In the data rows, 128 means zero.
Some points, one per row:
[126 114 134 123 127 115 130 146 135  96 136 144 135 121 126 105]
[ 82  93 161 154  93 145 112 157 160 144 116 109 145 107 126 115]
[146 157  87  67 168  90 143 126 110 100 161 179 111  97 115 140]
[ 66  57 211 129 110  88 160 131 129 119 120 195 123  84  80  75]
[147 168  96 113 143 147 135 123  91 118 152 142 126 137 114 119]
[ 98 121 167 146 125 143 131 138 143 142 116 128 149 140 124 137]
[140 124 134 132 126 118 125 131 146 109 135 125 124 127 118 140]
[137 138 144  99 153  83 148 110 115  91 133 182 121 111 121 110]
[ 76  95 169 122 118 130 134 148 151 143 118 144 143 139 113 137]
[103  82 172 167  90 132 133 117 154 123  98 108 140 139 130  94]
[169 156  87 202 107 180  94 126 141 154 107  31 142 192 173 185]
[130 100 140 160 105 131  94 117 157 128 103 103 142 122 178 142]
[118  90 178 179 111 153 125 114 152 157  83  91 155 160 146 118]
[154 156 122  66 149 101 166 116 106  79 153 190 104 112 124 111]
[131 123 114 125 122 129 128 146 117 144 151 119 130 118  99 127]
[137  92 125 158 110 123 116 108 163 163  80  62 143 142 137 131]
[154 181 102  68 170 103 178 128  79  83 179 199  94 116 102 127]
[106 107 159 136 120 135 127 118 126 148  99 143 132 121 135 113]
[180 187  72 119 153 150 122 124 115 155 143  84 125 178 155 187]
[107 103 157 118 104 127 132 138 124 135 133 141 129 123 112 112]
[188 189  55 112 155 139 123 110 115 104 144 116 129 139 153 128]
Here are 10 more points, each followed by its number:
[ 75  91 168  37 138  69 179 143 121  78 168 231 113  52  82  77] 0
[178 205  49  43 147 133 140 117 106  90 182 165 124 105 145 142] 1
[162 170 104 134 148 156 118 122 118 137 134  98 128 152 140 160] 2
[109  88 157 141 109 127 119 134 156 135 101 118 137 119 121 121] 3
[157 166 121 112 167 108 138 102 127 112 120 156 116 125 154 140] 4
[141 144 128 153 144 139 100 107 153 149  82 107 140 153 184 147] 5
[160 164  98  84 150 107 161 113 100  97 167 171 115 103 117  89] 6
[ 67  61 197 147 108 119 143 159 154 144 109 121 159 117  93 106] 7
[174 170  97 142 128 152 145  97 121 119 114  97 117 154 155 130] 8
[114 113 147 141 118 137 121 119 130 137 108 143 140 124 142 118] 9
Which of these numbered points is nearest to each point below, ignoring the 2 directions in which the first points spread most? Its number follows each.
[136 142 123 111 144 119 111  95 107 116 129 162 110 121 140 126] > 9
[ 83 108 149  75 145  85 165 132 131 101 153 195 115  69 103 102] > 0
[129  99 143 127 132 106 116 128 147 126 112 128 131 122 120 132] > 3
[117 112 157  90 135  95 148 136 141 108 141 177 126 107  98 104] > 3
[146 120 105 129 125 125 140 145 123 130 150 107 127 123 116 110] > 6
[128 117 130 103 132 117 130 133 132 113 137 142 128 112 115 122] > 3
[116 117 115 133 126 132  86 121 122 148 113 139 134 116 145 145] > 9
[135 128  94 114 120 131 124 121 139 132 127 102 139 118 135 127] > 0
[ 88  72 179 124  81 116 149 144 150 114 138 160 135  92  99  73] > 6
[ 98 124 136  95 102 128 131 141 147 109 132 163 139 101 121 123] > 1
[141 159 126 144 130 152 124 113 122 130 118 116 133 145 168 145] > 9
[155 156 113  16 174  67 196 105 107  81 187 233 104  55  95  88] > 6
[147 147 103 152 137 147 125 148 130 151 133  76 134 163 129 150] > 7
[ 74  55 186 168  91 120 122 130 145 147  96 132 156 100 120  80] > 6
[152 171  81 120 137 154 125 131 110 113 161 111 117 126 145 136] > 6
[140 109 124 177 109 161  90 137 157 155  99  48 155 156 156 146] > 3
[127 115 132 127 124 117 134 121 138 109 129 124 122 122 121 126] > 3
[116 136 128  78 135 103 147 147 126 107 154 168 122 119 112 116] > 0
[146 166 112 132 139 154 142 126 124 133 128 109 105 158 140 146] > 2
[166 165  90 159 131 155 115 106 130 120 113  94 123 149 167 141] > 8
[ 95 108 159 153 112 133 128 136 131 140 116 123 127 127 119 123] > 2
[123 135 124  73 136  98 145 125 116  99 155 189  99 104  99 123] > 3
[139 142 100  96 154 111 127 128 135 117 147 154 124 122 113 153] > 3
[136 133 126 167 118 167  85 141 131 164 108  66 125 162 146 166] > 2
[131 145 131 125 156 121 133 102 103 136 123 156 116 121 137 121] > 9
[116 104 151 194 109 164 114 140 139 154 108  80 140 170 135 127] > 2
[116 107 140  82 137  90 158 141 130  98 145 180 121  94  91 107] > 3
